(in the rows, 128 means zero)
A state moves one step at a time under one of 6 hidden systems, and each row is a state written as 20 numbers. Each run below is a few steps of one system.
run 1, J, 8 rows:
[[171  78 132 156 182 165 124  88 110 129  65 206 141 155 140  55 140 132
   82 117]
 [141  63 164 125 153 150 155 117 120 113  57 178 156 140 106  93 138 125
  162  57]
 [ 88 100 178  97 117 109 175 135 150 119 121 164 179 137 118 137 149 126
  192  54]
 [ 88 136 141  95 106 104 186 144 165 142 198 139 202 124 141 145 151 133
  143  96]
 [104 138  99 122 120 135 174 148 149 151 208  85 184 104 122 112 147 124
   80 141]
 [ 94 118 106 148 131 146 130 132 117 140 157  80 141 123  82  88 158  92
   66 168]
 [103 102 126 146 130 108  96 115 100 134 108 148 116 165 100  97 159  87
   73 169]
 [147  89 120 123 124  98 121 120 114 140  79 195 122 171 144 105 152 112
   94 136]]
run 2, P (8 x 20):
[[129 120 138  88 130 101  79  96 152 129 144 178  82 174 156  99 140 116
  142 151]
 [146 119 115 117 151 132  84  90 139 123 112 171 126 170 199  88 130 135
  139 149]
 [157 126 142 161 168 143  83  97 117 111 104 153 135 156 172 116  98 150
  148 138]
 [160 128 177 158 157 127 103 103 121 117 129 178 115 149 120 128  98 147
  134 122]
 [156 114 163 124 146 116 136 110 143 132 150 198 123 148 126 108 125 142
  115 110]
 [142 103 136 126 155 136 147 110 139 129 132 178 171 151 152  94 137 138
  120 109]
 [128 108 145 159 156 143 135 116 118 121 119 141 187 148 133 106 123 137
  128 118]
 [125 110 162 166 141 122 131 126 112 121 138 132 156 146  88 119 118 122
  115 129]]
run 3, A:
[[103 139 117 132 120 145  99 134 118 123 132  71  82 114  90 121 133 100
  124 160]
 [ 93 166 124 125 118 129 125 115 126 140 129 163  79 101 120 138 160 107
   87 143]
 [136 139 127 139 136 114 130 106 129 144 144 188 151 145 169 120 140 139
   84 142]
 [167 100 129 137 154 129 102 111 130 119 127 138 146 167 160  94 105 141
  141 145]
 [132 104 152 117 139 144 107 123 131 108 103 123  98 140 109 109 120 118
  176 112]
 [ 83 135 165 112 117 125 152 128 140 125 135 145 123 114  95 136 147 112
  146  95]
 [107 135 128 121 119 115 158 137 146 142 182 125 172 124 128 122 142 125
  109 129]
 [144 115  93 131 140 151 125 128 130 132 145  84 145 127 141  95 126 127
  105 154]]
run 4, Q (8 x 20):
[[177 121 104 151 112 148 173 172 105 132  93  83 124  70  99 168  98 145
  110 108]
 [140 133 113 124  86 101 118 155 108 138  92 124  44 104  89 169 130 102
   96 144]
 [112 172 111  93  98  97  92 121 146 133 142 142  75 132 177 166 133 122
  144 155]
 [142 155 130 129 137 137 107 121 144 108 143 106 145 125 190 160  89 162
  196 125]
 [141 126 150 173 139 146 117 140 104 102 105  72 137 113  97 156  85 139
  168 118]
 [ 97 137 146 157 110 107 110 144 105 124 134  89 100 127  60 150 126  97
  111 153]
 [105 159 126 117 114 101 109 122 145 142 201 120 113 135 128 136 136 114
  101 168]
 [158 157 122 138 154 157 123 110 146 129 178 127 139 112 168 119 101 160
  124 142]]
run 5, D, 8 rows:
[[ 82 169  81 106 133 199 143 124 148 116 125  65 147  69 181 127 145 133
  171 111]
 [ 69 169 109 183 153 183 104 112  95 115 120  64 139 101 117 114 136 111
   94 168]
 [128 179 133 173 125 109 107 126 110 141 188 131  95 114 101 157 110 127
   53 187]
 [174 176 132 103 116 126 127 127 160 135 178 147  56  85 139 163  98 155
  132 125]
 [126 162 139 125 144 181 115 114 136  98  96 108  96  80 151 155 103 154
  207  93]
 [ 89 153 155 190 151 144 103 118  95  99 110  92 177 133 133 159 101 135
  161 135]
 [114 157 149 157 124  90 123 131 135 136 220 109 176 147 123 150 106 137
  108 165]
 [116 162 132  79 125 138 142 117 179 140 215 135 112 105 147 115 140 135
  134 125]]
run 6, Q:
[[160 131  71 118 148 195 107 131 142 119 162  22 106  93 139  85 104 136
  134 169]
 [164 119  61 173 141 153  86 135  85 127  90  56 121 129 143 108 106 122
   82 196]
 [169 109 107 165 118  71  68 133  97 136 116 134 122 187 151 134 106 121
   87 200]
 [163 122 168 139 150  85  67  98 136 120 156 178 114 196 153 118  95 144
  143 155]
 [108 139 187 157 181 158  89  79 132 100 137 155 139 154 134 104 113 138
  174 118]
 [ 61 135 169 173 155 150 135 113 111 113 134 114 190 133 100 116 140 116
  127 117]
 [103 119 147 148 119 110 172 141 128 147 184 126 182 125  80 120 143 117
   75 131]
 [154 125 131 114 130 136 172 127 148 152 182 162 117 106 101  98 139 134
   68 125]]
run 7, J, 8 rows:
[[147 116  94 103 124 152 146 126 130 137  82 153  98 101 145 111 151 122
  106 108]
 [ 94 130 118 136 133 157 130 127 115 114  68 118 146 114 146 136 145 122
  155 102]
 [115 112 137 129 123  97 115 134 127 116 128 111 176 162 147 142 116 128
  174 128]
 [148 110 121  89 114 101 132 139 157 135 178 116 133 144 141 114 123 131
  143 137]
 [117 146 108  99 130 162 136 118 152 137 153 120 100  96 136 105 149 120
  113 131]
 [ 93 151 121 152 150 165 113 103 115 121 114 126 138 116 141 113 144 123
  114 143]
 [143 104 140 161 148 118 105 119 111 121 120 135 157 165 135 113 112 132
  123 148]
 [166  89 140 109 129 113 132 131 140 129 136 152 115 148 112 104 120 127
  132 119]]
run 8, K (8 x 20):
[[ 86 155 119 120 127 141 152 124 143 128 130 133 172 110 171 144 147 133
  146 107]
 [110 145 114 173 153 168 115 114 104 118 108 105 157 116 139 122 126 130
  113 147]
 [148 129 139 154 142 140 106 122 118 127 151 119  96 127  91 111 111 120
   93 156]
 [148 130 133  98 111 109 137 134 150 140 159 156  83 118 117 130 135 125
  111 128]
 [134 134 110 105 106 114 151 137 135 136 103 154 131 114 168 154 138 135
  136 106]
 [134 120 119 156 133 131 122 131 106 118  86 115 163 132 152 146 115 138
  146 125]
 [144 115 151 157 142 132 113 131 121 117 139 103 140 137 100 123 101 133
  141 135]
 [121 130 152 112 122 121 141 132 149 129 178 122 112 117  96 124 128 121
  135 122]]
run 9, A (8 x 20):
[[170 101 143 122 165 148 123 102 144 122 136 158 140 152 143  79 117 145
  138 118]
 [140  90 158 120 148 151 134 119 136 114 122 130 127 132  92  96 120 124
  161  98]
 [112 112 158 115 121 127 161 139 141 129 151 123 128 117  72 119 139 115
  135 100]
 [121 121 121 110 113 122 164 145 146 144 173 113 144 116 103 114 145 118
   98 126]
 [143 110  90 127 126 143 142 138 126 141 128 103 138 119 124  99 141 116
   84 144]
 [144 110 111 148 128 136 120 131 103 134  92 127 110 125 111 115 135 115
   91 142]
 [136 114 138 137 114  97 120 132 112 131 109 164 106 144 111 138 132 112
  103 135]
 [137 110 132 102 109  87 124 135 136 133 134 160 126 157 142 128 134 119
  130 131]]
run 10, P:
[[189  91  84 147 144 159  81 127  98 116  51  91  76 126 136 100 105 127
  126 159]
 [179 108 139 141 116 115 108 142 101 112  44 150  69 124 122 168  94 136
  158 103]
 [156 124 159  95  97  70 142 143 145 125 120 183 111 141 147 181 108 145
  179  87]
 [111 137 152  82 123 110 144 120 175 124 175 158 166 149 178 132 129 147
  191  97]
 [ 66 157 151 128 159 155 113  91 148 115 165 132 174 139 163 106 144 129
  162 123]
 [ 83 161 146 172 156 141  96  93 113 124 159 138 138 139 121 112 138 116
   91 164]
 [159 122 121 158 143 127 108 120 112 142 155 143 102 136 107 100 122 121
   54 175]
 [197  87 101 130 142 152 132 130 125 136 107 135 104 121 123  87 116 137
   94 133]]
run 11, D:
[[135 109  89  97 136 182 144 128 135 119  68 108 124  99 159 105 143 129
  161  95]
 [111 103 125 177 144 149 111 129  87 115  76  95 144 135  96 110 131 108
  111 141]
 [142 116 147 153 109  69 118 141 114 143 161 144 126 160  86 142 120 113
   75 163]
 [160 121 130  73 100  92 145 141 165 142 163 159  91 128 135 138 128 132
  141 113]
 [119 118 114  96 133 161 127 122 137 113  75 127 116 112 159 119 140 130
  182  92]
 [107 112 121 170 141 137 108 126  92 115  78 104 170 150 133 123 129 117
  128 140]
 [146 109 129 149 117  84 125 140 123 144 175 123 152 160 107 122 118 117
   82 167]
 [149 117 130  77 114 114 139 129 163 141 174 151  86 125 122 110 138 127
  128 121]]
run 12, K, 8 rows:
[[192  89 115 151 131 140 158 152 107 135  92 128 121 108  92 116 110 137
   85 113]
 [162  83 136 122  97 100 162 169 120 135 108 115 116 121  71 145 117 118
  122 102]
 [123  93 127 112  90  87 167 172 133 136 131 101 169 136 108 149 131 117
  138 109]
 [111  99 106 121 120 130 149 149 135 129 135  71 186 132 132 113 135 116
  145 125]
 [104 115 109 125 133 159 121 134 127 123 131  60 135 120 107  98 139 106
  136 143]
 [ 98 127 113 115 117 128 104 132 130 132 137  92  93 127 101 111 148  96
  113 157]
 [118 128 101  96 107 105 105 130 139 139 136 131 103 143 149 116 151 107
  114 158]
 [140 118 103 105 126 126 102 118 138 123 105 138 116 147 182 113 135 130
  143 140]]

Which system made each run below?
run 13 (2 x 20):
[[196  68 101 113 132 131 114 148 134 118 112  69 134 145 132  93  92 138
  162 133]
 [115  80 164 122 147 127  91 115 130 108 121 108 110 171  79  82 129 100
  165 136]]
 -> D
run 14, 2 rows:
[[101 157 100  58 124 169 147 112 176 134 148 140  99  87 172 109 165 126
  148 103]
 [ 75 169 107 152 161 186 125  99 126 115 126 104 177 104 179 113 143 135
  133 134]]
 -> J
run 15:
[[111 106  91 142 114 105 134 146 109 137 104 100 192 152 154 129 144 113
  107 149]
 [186  75 133 113 113  78 139 152 141 141 155 141 144 169 115 117 109 135
  119 135]]
 -> Q
run 16 (2 x 20):
[[191 110  57 110 147 187 100 114 124 126  65 116  64 104 172  81 127 131
  116 146]
 [123 118 159 169 144 144 131 108  87 119  25 204 105 117 106 147 136 121
  115  86]]
 -> A
run 17:
[[139 145 156 122 162 140 138  77 147 138 143 252 134 142 173  96 148 154
   96 104]
 [112 134 156 151 165 171 165  94 120 118  83 206 177 114 161 122 142 152
  139  66]]
 -> Q
run 18 (2 x 20):
[[135 139 122 134 135 179 149 134 127 115  89 103 116  74 127 147 115 141
  157  91]
 [ 96 162 148 140 106 117 152 138 115 127 111 150 121  91 112 189 133 125
  133  98]]
 -> P
run 19, 2 rows:
[[128 113  89 135 102 121 145 157 103 139  93  96 133 112 119 142 141 111
   96 137]
 [159  92 100 137 112 107 114 154 116 133 119  84 135 145 120 121 113 119
  115 157]]
 -> K
run 20 (2 x 20):
[[115 143 106 140 151 181 164 110 129 143 133 149 149  88 130  93 158 129
   69 120]
 [134 134 102 178 138 156 155 135  96 139  99 119 165  96 122 131 129 134
   68 133]]
 -> P
run 21, 2 rows:
[[100 224 134 160 140 182 123 115 122 122 158 107  82  49 123 178 104 149
  125 129]
 [108 207 106 186 117 138 135 145  94 130 131  98 135  74 135 204 105 147
   90 147]]
 -> Q
run 22, 2 rows:
[[178 105 129 177 117  60 112 136  94 145 114 182 152 180 140 147 105 134
   70 166]
 [214  73 100 105 102 114 161 161 128 144  87 141  88 115 103 120 116 132
  106 109]]
 -> J
run 23, 2 rows:
[[ 40 169 155 164 127 101  63 105 101 110 113 123 134 161 140 167 135 101
  154 163]
 [139 147 140 140 120  67  67 121 131 136 201 135  88 172 118 136 108 119
   93 199]]
 -> P
run 24, 2 rows:
[[120 118  99 132 103  82 126 146 121 143 149 107 173 160 148 130 140 114
   91 171]
 [195 100 135 117 135 104 124 130 152 137 173 148 129 156 134 107  97 150
  123 140]]
 -> Q
